Each named turn below is shown by a few rows before and after it. Which turns, in which order, take the first row of each later pair to the second? The first pair is answered.
liv (before -> after):
[ -5  -1  -2  -2  -2   8 -10  -1  -2 -12  -3   4   3   0  -4   0   1  -3
   7   0  -5 -10   3  -4   4 -10  -2  -1  -8  -2   5   1  18 -12  -5   6
   8  -2   1   2   2   6  -7] -> [ -1  -7  -6 -12  -1   5  -6  -5   0 -12   2  -4  10   0  -1  -3   3 -10
  -2   5  -3 -14   8   1   3  -9   5   6  -3   1  10  -2   8   1   1   2
   7  -1   6  -3   3   5  -6]
[ -2 -26  -9   2   5   4  22   0  17  15   7  -1   2  -8   9   2   3   2
  -2   9   2 -21   5 -14  -5   5   9  21   0   3  15  -8 -21  13   5  -6
   5  -2 -17   0  14   6   3] -> [ -7 -18  -1  20   8   6  19  12  15  20  -3   9  -5  -8  13  11   3   9
   4   2   0 -12  -7 -25  -8   3  -3  14  -4   0   5  -5 -14  -1  -6   0
   6  -5 -25  11  12   6   7]
[  4   9   1   7   5  -3   4  -4   9 -10  -9  13  -6  -7  -1 -13   4   0
   4   3  -1  -2   6  -1   2  -9 -12   2   7 -10  -3   9   9  12  12  12
   4   1   8   9   1  14   1] -> [  7   4   1   1   5  -3   6  -8  10 -10  -6   9  -4  -7   0 -14   4  -2
  -1   7   1  -3   7   1   2  -8  -8   5  11 -10   0   6   4  18  15  11
   5   4  11   5   1  12   2]
[-17   7   3   0   0 -13 -10  -1  -4  -5  -9   0   0  11 -13  -8  -1  10
  10  10  -7   5  16  10   8   1 -16  -7 -11  -2  -2   1   3   0   6  -2
   0  -2  -6   2  14   8  -4] -> [-12   2  -3  -8   0 -14  -6  -8  -3  -4  -6  -7   7  11  -8 -11   3   5
   4  16  -5   2  20  13   7   1  -8   0  -5   0   5  -3  -5  12  14  -6
   0  -2  -1  -3  15   8  -1]
pobi (before -> after):
[  7  -1  -5 -16   8   0  -5  -3   3  -1   0 -16   8  14 -16  -9   1  11
  28  10  -6 -13   7   8  12   8   1 -13  -4  10  19   7   7  -8  -9  -5
  -2   5  15 -20 -10   6  -4] -> [ 10  -5  -5 -20   9   1  -3  -7   4   2   4 -21  11  14 -13 -12   4   7
  21  10  -3 -12   8   8   8  10   7  -7  -1  12  21   1  -2   2  -5  -9
   0   5  17 -23 -10   2   0]
[-11   6   6  19   1   9  -9   5  -7  10  -8  -1   2  -5  -1   5  -6  -1
   9  -2  -3  -9  -5  -5  -1  -6  -8 -18 -10  -1  -3 -10  22 -14 -17   0
   1   5 -32   0 -11  -1  -6] -> [-11   2   2   8   0   8 -10   0  -6   5  -5  -3   6  -6  -7   0  -7  -3
  12   1  -6 -16   2  -1   2 -10  -5 -19 -12  -1   2 -12  26 -10 -16   0
   3   7 -29  -5 -13   2 -13]
[  7   5   5   8   3  -2  -7   4   4 -15  -7  -4 -12   5  -6  -3  22  -2
  -9   9  -4  13 -16  -4  -3  11 -13  -6  -4  -7  -4   9  -8   0  -7   4
  -8  -5 -19   6  -1 -12  13] -> [  5   8   7   6   3  -3  -8   3   5 -19  -8   1 -14   6 -12  -4  19  -1
  -1   9  -5  11 -12  -4   2  10 -16 -11  -8  -7  -5  10   2  -5 -10   5
  -8  -6 -21   5   0  -8   8]
[  3 -10   6  -8  20   1  15  -9   5  20   9  -6  10  13  27 -10   6  -4
 -20   2  -1   8  -2  11  -3   6  -1  12   4   5   7  -5  -9  15   1  -4
   2   8   4   3   7  -8  13] -> [  4  -5   9   5  18   1  14  -3   5  23   2  -1   3  14  27  -5   7   2
 -20  -2   0  16  -9   5  -6   8  -9   8   4   5   1  -3 -12   8  -2  -1
  -1   6   0   9   7 -11  16]
nuf (before -> after):
[  4   8  -2  -3 -12   8  -4  -3  -5  -8  -4   3   3   2 -18   0   1  11
  13 -10  -7   7   9 -10   7   6  -6  -8  -9  -9 -10  10  11  -9   5  14
 -20   1  -8  11 -10   2  -8] -> [  6   5  -6 -10 -12   7  -3  -8  -4 -11   2  -1   7   4 -21  -4   0   8
  14  -7  -7   1  16  -6   9   6   0  -7  -7  -9  -7   8  10  -3  11  12
 -22   2  -4   8 -12   1 -10]
[  4  -6  -5 -11   2   0   8  -7   3  -4   6 -20   5  -2   0 -10  10 -12
  -3   1   0   6  15  13   4  15   2  17  17  -3  18 -11  -9  32  12  -8
  -9   4   3  -5  -6   3   1] -> [ -1  -8  -2 -11   7  -3   8  -3   3   3   8 -19   9  -6  10  -4   3 -14
  -7  -1  -6   2   9   4  -2   7   3  20  16  -5  21 -17  -5  34   7  -8
   2   7  -1  -2  -4   2   2]
[ -7   3  -7  -2  -6  -3  -5  -4  -5  -3   3  -2  -4  -3 -15  -4   9  15
  11   0  -2   3   6 -13   1  -2  -4  -8   3   8  -5  12   9 -15 -12   8
  -6   4   6   2 -13  -3 -16] -> [ -6   1  -9  -7  -7  -2  -5  -7  -4  -6   5  -4  -1  -1 -16  -8  10  12
  11   2   0   2   9 -11   1  -3  -2  -7   3   7  -2  14   8 -12 -10   6
  -7   4   8  -2 -13  -2 -17]
[ 17  10   3  -7  -8  -9  14  -5   1  -3  -6  -8   2  16  -2  -6  -3   0
   9  -5 -15 -18   7  10  21  20   7   3  13   2  -3  -4   4  25  26  -7
 -19  14  17 -12  -1  13  -5] -> [  9   5   4 -13  -4 -11  15  -6   2   0  -4 -10   8  13   5  -3  -8  -5
   5  -6 -20 -21   6   4  16  13  12   8  14   2   0 -12   7  29  23  -8
 -11  19  16 -12   1  14  -7]
Gela (before -> after):
[  1  -3   5   2   7  -6   0   6  -1  10   0   0   5  -1  11   1   4  -3
  -2   5   6  -5   6  -1  -7  -1   7   1   2   6  -3  -6 -15  12   5  -1
   2   6 -11   2  11  -2   9] -> [  8  -4   1  -2   1  -4  -2   1   2  -1   2   1   1   1  -7  -8   7   0
   5  10  12  -7  14  12   2   5   6  -3   2   7  -3   3 -13  11  10   2
  -9   4  -5  -2   7   1   2]
[ 13   0   9  15 -11   3   6  -6  10  -1   5  -9  -8   1   3   1  20   2
  -3   5  12  11  -5  -3  -2  14   3   9  -5  -6  -1  -7 -14   5   4  -7
  -4  -2 -11   2   1 -10  15] -> [  6   0   5  -5 -15   1   2 -14  11 -16  10  -4  -4  -1 -17 -11   7   0
  15  10   2  -6  13  10  13   6   6  -3 -15 -10   8  -4  11  -2   3  -5
  -1   1  -8  -3   0   3  -3]
[  0  21  10  14  -9   1   3  19 -10  -4  -2  11  -8  -1   6   8   7  -9
 -14  -5  12  14  -6 -11  -3   4  -8  11   5 -14  -5   8   8  -2   6  10
  -8   5  -2  -2   4   2   4] -> [  1  23   6   4 -14   1  -1  14  -9 -13  -1  13  -8  -2  -8  -2   3  -7
  -4  -2   8   6   5  -2   7  -1  -6   6   0 -14  -1  13  23  -7   5  14
  -9   6   2  -8   2   9  -5]
[  2  -5   9   5  -1   5  -5 -13  -7  -4  -1  -7  -4 -16 -17  -2  15  -4
   1 -12  -3   9  -4  11  -3  10 -10  -9 -11   5   1  -2  -5   5  13   7
 -16 -10   4  -1 -20 -18 -17] -> [ -9  -7   9  -4   4   2  -9 -10  -8  -2   1  -5   5 -21 -14   2   5  -9
   6 -14 -18  -2  -2   5  -4  -4  -7 -11 -18   3   7 -10  10   5   6   6
  -2  -4   2  -1 -18 -12 -22]
Now pairs of rows:
Between the rows of a pair lie two turns.
[  0   6  -4   6  -4   3  -2  -4  -5   3  -6   4  -3   1   4   3   1   5
  -3   5   0   4 -13  -7   2   0  -5 -12  -8  11  -4   1   6 -14  -8   5
   2  -9  -3   8   1   0 -10] -> [ -4   0  -3   0   0   2  -1  -6  -6   7  -2  -1   3  -2   8   6  -3   0
  -8   3  -5   0 -12 -11  -3  -7   0  -9  -6  10   3  -6   4  -5  -9   3
  12  -5  -4   6   1  -2  -7]	liv, Gela
[ 10  -1   3   4  -3   7  -4 -10  -4  -3   8  -1  -4   3  -5  -1   6   4
  -2   3   6   2   8  12   4  13   0   2   6   6  -6  11  -5   6   8  -2
  -6   6   7  -2  -7   3   3] -> [ -6  -5   6  -2   5   4  -7  -6  -4  -2  10   1   6  -2   3   6  -9  -1
   3   0 -12  -9   5   0  -2  -4   2   0  -3   2   1   1  13   2  -3  -1
  15  13  -1  -1  -2   9  -2]	Gela, nuf
[-12  10  13   2  -6  -3  -7   8  -3 -14  -7  14 -18  -2 -14   6   2   3
  24   7  -8  -7   3  -4  -6   8  -1  -3 -13 -11   1   0  21  -6  -7   7
  -3  -3  -1  -3 -16  21  -8] -> [ -1  11  14  18  -7  -2  -3   9  -2  -7  -9  12 -25   3  -9   9  16   8
  12   4   7  10  -6  -2 -13  23  -5   4  -3  -6  -6   4  -2  -2  -3   6
 -14  -6   0   2 -17  12   5]	Gela, Gela
[ -7 -10   0 -29   8  -4   1  -7   1  -2  10  -7  18  -3   3  -2 -13  -8
   1   8  -3 -23  10   9   5 -11  13  11   0   2  11  -8  13  12   1  -1
   9   8   5 -11  -1   8  -9] -> [ 11 -10   1 -11   4   1   9  -5   3   7   8 -14  13   3  12   2   6  -7
 -16   8  15  -4   2   9  -2   8  10  21  13   8   4  -5 -20  22  10  -7
  -6   4   6  -7  -2  -5   7]	pobi, Gela
[-13  -5   0   3   2  -4  -4   9  -3   5   6   0   2 -11   7   8  -9   3
  -1  -2 -10  -3  -1  -7  -3 -13   2  -1  -7  -4   0  -6   6  -3  -7   1
  17   5  -1   5   1   6   1] -> [  7  -1  -6  13  -5  -1   0   5  -2   1   4   0  -8  -3  -2   1   8   9
  -8   2   8  11  -1   4   0   9   2   2   4   2  -6   5 -19  -1   6  -2
  -7  -3   4   3  -4  -2   8]	Gela, nuf
[  8   3  -1 -11  -3   2  -4 -10   4 -13  -4  13  -5  -2 -23 -10 -13   1
   5  -6   6  -6  19  17  12  -2   1  -7  -3   0   8   8   2  -2   1   0
   4 -10   8 -14  -3   7  -6] -> [ 16  -3  -3 -14  -2   2   0 -13   5  -6   0   5   0  -1 -12  -8  -5  -4
  -8  -3  11  -5  17  16   3   2   8   5   4   2  12   1 -15  13   8  -5
   2 -10  11 -18  -4   1   3]	pobi, pobi
[  0  19  -4   9  17  -1  -1  11 -14  -1  -8  -6   9   4  -8  10  -9 -11
  12  14 -16  -2  13 -14   1  -3  11 -13  14  16   9   4  20 -15 -18   9
  20  -5  -1  -4  10   2   5] -> [  7  15  -4  14  17  -1   4  10 -14   9  -5 -16  11   8   7  15   0 -13
  -6  14  -8   7   6 -16  -8   5  15   1  23  18   8   0  -4  -1 -11   5
  17  -5   1  -5  10  -9  17]	liv, Gela
[ -4  -6   6 -26  10  -1   0  -5  -4 -18  -4  -3   2  -5   5 -21  -8   7
   2  15  -5 -13   3  10  -1 -11   9  -8  -5  -1   5   2  -1  12  -9  -1
  -1   6  13  -6  12   9  -6] -> [  9  -2   7 -12   7   3   4  -4  -4 -15  -8  -4  -5  -1   7 -20   6  14
  -6  15  11   1  -3  15  -1   4   7  -3   5   4  -2   9 -22  15  -4  -3
 -17   0  12  -3   9   0   3]	Gela, Gela
[  1  11   6  17   4   1   2   8   4   8 -24  -1 -17  -3   5   0  -6  -2
 -11  -5  12  -2 -21 -10   2  -9 -13  16   6  -4 -15  -4 -23   3  -1   0
 -14   2 -16  16  -6  -1   4] -> [ 14  10  -1   9  -2   0   2   0   5  -2 -20  -4 -16   1  -9 -12   0  -3
  -8   0  20  -2  -7   8  10  -2  -7  16   9   0 -10   1 -28   6  10  -1
 -25  -2 -10   9  -8   1   1]	nuf, nuf
[  4   8  -2  -3  -2   3  -6  -1  -1  -4  -5   1  -2  -4 -11 -12  -2   7
   8  -2  -7  -4   6   1  -2  -5  -5  -3  -8  -1  10   6  14 -13  -5   7
   3  -5  -4   7  -3   6  -9] -> [  2   2  -3 -11  -1   1  -8  -3   0  -2  -1  -3   3  -5  -7 -12  -4   1
   6   1 -11  -7   7   0  -4 -11   0   1  -7   2  16   1  13  -7  -6   5
   7  -2  -3   3  -2   7  -8]	pobi, nuf
[ -8   3   2  -1  -7  -9 -10   0  -6 -10   5   5  -3  -7   4  -4  -7 -12
   3  -8  -8 -11   1   4  -6  -3  10  -7  -4   2  11  -6  16  -3  -5   5
   3  -1  -5  -5  -8   5   0] -> [ -7   5   8  15  -8  -5 -11   6  -6  -7  -1   7 -12  -5   6  -1  -1  -6
   1 -10  -2   1  -7  -2  -9   5   2 -10  -3   3   2  -1  10  -9  -9   8
  -1  -4  -8   3  -8   1   5]	Gela, liv
[ 23 -22   1  17  -7   1  -3   8  22   1  -4 -15   8   8  -5  -3  13   9
  -7   9  11  12  -5  14   0  15  -8   1  15   2  -6  -9 -12   9   9 -10
 -28  -6 -12   0  11 -12  15] -> [  9 -28  -6 -13  -5  -1  -8  -1  23 -13   5 -16  23   2 -17 -12  -7   0
   7  15  -6 -15  13  22  10  -6   1  -6   3  -1  10 -15  20   7   7 -10
 -13  -2  -9 -10  14   3  -4]	nuf, Gela
[ -1 -18  -3  -6  -1   1  -5  -9  -6  -1   2  -6   1  -2   5  -1  -9   0
   3   6  -5 -14  18   6   2 -10   6   7   0  -2   0  -5  -1   8  -2  -3
  20  -3  -8  -6   3  -2   4] -> [ -7 -15   1   2   1   0  -6  -1  -7   3  -3  -4  -2  -4  12   6 -11   2
   5   2 -10 -10  10  -3   0 -13   0   4  -2  -6  -5  -6   1   0  -8   1
  23  -3 -13  -1   5  -2   8]	nuf, liv
[  0   1  -2  -9  -2   3  -2  -5   2 -10  -2   5  -2   2  -7  -6  -3   0
  12   0   3  -7   5  10   6   1   3 -10  -8  -4  -2   5  15 -10  -3   0
  -3  -2   4  -2  -3   5  -7] -> [ -5  -3  -3 -15   0   1  -1  -7   1  -7   1   4   4   0  -1  -5  -6  -3
  10  -2  -2 -10   5   6   3  -4   7  -7  -8  -6   2   0  18  -5  -3   0
   5   1   4  -4  -2   5  -7]	nuf, nuf
[ -8   4   2  13   2  -3  -5   6   2   4  -7  10   0  -4  14   6  -2   5
   4  -3  -2   1 -12 -14  -3  -4 -12  -1  -6  -1  -2   0   7  -8 -13   5
   1  -3  -7   5   1   1   5] -> [  7   7  -5   8  -6  -1  -4  -3   4  -7  -6   9  -6   4  -6  -8   8  10
   6   4  11   4   1   5   8   9  -8   0  -2   4  -2  13  -2  -7   1   2
 -19 -11   3   0  -4   2   0]	Gela, nuf
[  7   4   1   0   3  -2   1   2  -1  -1  -3   3  -2   1 -10  -3  11  -2
   0   5   4   7   3   6   8  11  -2  -1   3   4  -1   6  -1  -4  -5   4
  -5   0   3   1  -6  -2  -2] -> [  6  -1  -4 -12   6  -3   4  -3   1  -3   2   0   5   1  -7  -3   8  -8
  -2   8   1   1   7   7   6   5   4   2   6   2   4   0   0   4  -3   0
   2   3   4  -5  -5  -2  -4]	nuf, nuf
[ -1   3  -1  -3 -15   1  -5  -1   1 -10  -1   3  -5  12 -10  -2   2   1
   9   0   2 -10  -3   3   8  12   6  -8 -17  -3  -6  -4   9 -21  -7   0
  -3  -3   1  -7   1   1  -7] -> [  4   5   2  10 -14   2  -1   3   2  -1  -2   1  -7  15  -1   5  11   4
  -3  -1   8   1 -14  -6  -1  19   3  -3 -10  -2  -9  -6  -8 -16  -6  -1
  -5  -3   0  -1   2  -8   2]	Gela, Gela
[ 12  -7  -5 -12 -11  -2  10 -14   3  -4  -3  -6   3  13   6 -12   2 -15
 -19   9   2   0  13  15  -3   8  14   8   4 -10   4   5 -16  16  14 -12
  -1   5   0 -11   8  -6   1] -> [ -1 -11   1  -6  -3  -2   9  -7   2   5  -5  -6   8   8  21   3  -5 -17
 -24   3  -9  -1   0  -3 -14  -2  11  11  -1 -16   4  -7 -12  13   3 -12
  16  11  -8  -5  11  -7   5]	nuf, nuf
[-7  3  3  0  5 -6 -2  4 -8 -6 -4  7  5 -7 -6  0  5 -1  7  1 -6  2 -3  2
  4 -3  0 -5 -7  2 -3  7 18 -4 -8  3 12  3 -2  1  8  4 -3] -> [ -2   0   3   8   8  -6   2   6  -8   3  -3   1   5  -6   9   6  11  -4
  -6  -2   1   7 -12  -2  -5   1   0   4  -1   3  -3   1   0   5  -5  -2
  12   5  -3   5   8  -7   7]	pobi, Gela
